[[44, 7, 71, -118, -126, -193, -169, -33, 72, 56],
[-107, -474, 275, 175, 335, 646, 156, -160, -101, -63],
[-30, 21, -13, -28, -78, -18, 47, 57, -81, 45],
[0, -40, 12, -122, -146, -214, -155, -55, 116, 33],
[-38, 31, -169, -24, -57, -153, -8, -9, 114, -49],
[11, 36, 132, 2, -62, 86, 51, 66, -179, 98]]
->
[[-107, -474, 275, 175, 335, 646, 156, -160, -101, -63],
[0, -40, 12, -122, -146, -214, -155, -55, 116, 33],
[11, 36, 132, 2, -62, 86, 51, 66, -179, 98]]

[[116, -47, 264, 595],
[444, -20, -219, 204]]
->
[[444, -20, -219, 204]]

[[-160, -243, 16, 27],
[-164, -146, 217, -241],
[-310, 124, 67, -185],
[-326, 395, 369, -100],
[-38, 504, 105, -516],
[-341, 497, 82, -384],
[-34, 456, -188, 7],
[64, -496, -22, 60],
[-168, -199, 220, -214],
[-22, 63, -80, 198],
[129, -497, -82, 146],
[-3, 255, 231, -46]]
->
[[-164, -146, 217, -241],
[-326, 395, 369, -100],
[-341, 497, 82, -384],
[64, -496, -22, 60],
[-22, 63, -80, 198],
[-3, 255, 231, -46]]

[[18, -261, 75],
[-96, 8, -503],
[-294, -176, 5],
[-61, -122, 108],
[-109, 7, -46]]
->
[[-96, 8, -503],
[-61, -122, 108]]

[[134, 185, 210, 142, 167, 328, -264, -476, -237],
[155, -603, -233, -68, 340, -18, -73, 170, -99],
[-29, 314, 124, 352, 238, 428, -245, -210, -141],
[-175, -331, -75, -135, 521, -176, -78, 328, -144],
[-197, -219, -91, -270, 394, 308, 82, -404, -125],
[93, 236, -127, -341, 33, -540, 301, 103, 111],
[1, -256, 257, -102, 310, -123, -93, 577, 103],
[-70, 154, -131, -292, -10, -592, 299, 175, 55],
[510, -256, -37, -81, 268, 57, -24, 365, 248]]
->
[[155, -603, -233, -68, 340, -18, -73, 170, -99],
[-175, -331, -75, -135, 521, -176, -78, 328, -144],
[93, 236, -127, -341, 33, -540, 301, 103, 111],
[-70, 154, -131, -292, -10, -592, 299, 175, 55]]

[[-259, -59, 193, -125],
[-47, 87, 161, 46],
[298, 132, 44, 194],
[271, 511, -201, 25],
[8, 15, 259, 274],
[138, 51, 145, 333],
[-87, -38, 94, 73],
[251, 0, 126, 286],
[140, 456, -242, -313],
[-56, -195, 234, -7],
[216, 26, 95, 182],
[-127, -115, 161, 257]]
->
[[-47, 87, 161, 46],
[271, 511, -201, 25],
[138, 51, 145, 333],
[251, 0, 126, 286],
[-56, -195, 234, -7],
[-127, -115, 161, 257]]

[[286, 372, -13, 167],
[276, 171, -33, 376],
[361, 242, 13, 240],
[66, -124, -121, 460],
[-114, 209, -434, -34],
[228, 18, -88, 432],
[-300, -274, -236, 164],
[426, 164, 45, 194],
[145, 182, -11, 439],
[217, -159, -254, 331],
[392, 277, 129, 15],
[-188, 32, -460, 35]]
->
[[276, 171, -33, 376],
[66, -124, -121, 460],
[228, 18, -88, 432],
[426, 164, 45, 194],
[217, -159, -254, 331],
[-188, 32, -460, 35]]

[[206, 110, -79, -175, 153, 472, 201, -212, -431],
[-116, 352, -14, -72, 247, 574, -152, 282, 268],
[-23, -1, -71, 55, 217, 21, 309, -112, -355],
[467, 285, 37, 158, 92, -82, 142, -50, 57],
[538, 282, 65, -135, 3, 42, -28, -86, -244],
[-282, -22, 14, 171, -79, 409, -152, -248, 233],
[572, 470, 101, 94, -19, 151, -138, -312, 16]]
->
[[-116, 352, -14, -72, 247, 574, -152, 282, 268],
[467, 285, 37, 158, 92, -82, 142, -50, 57],
[-282, -22, 14, 171, -79, 409, -152, -248, 233]]
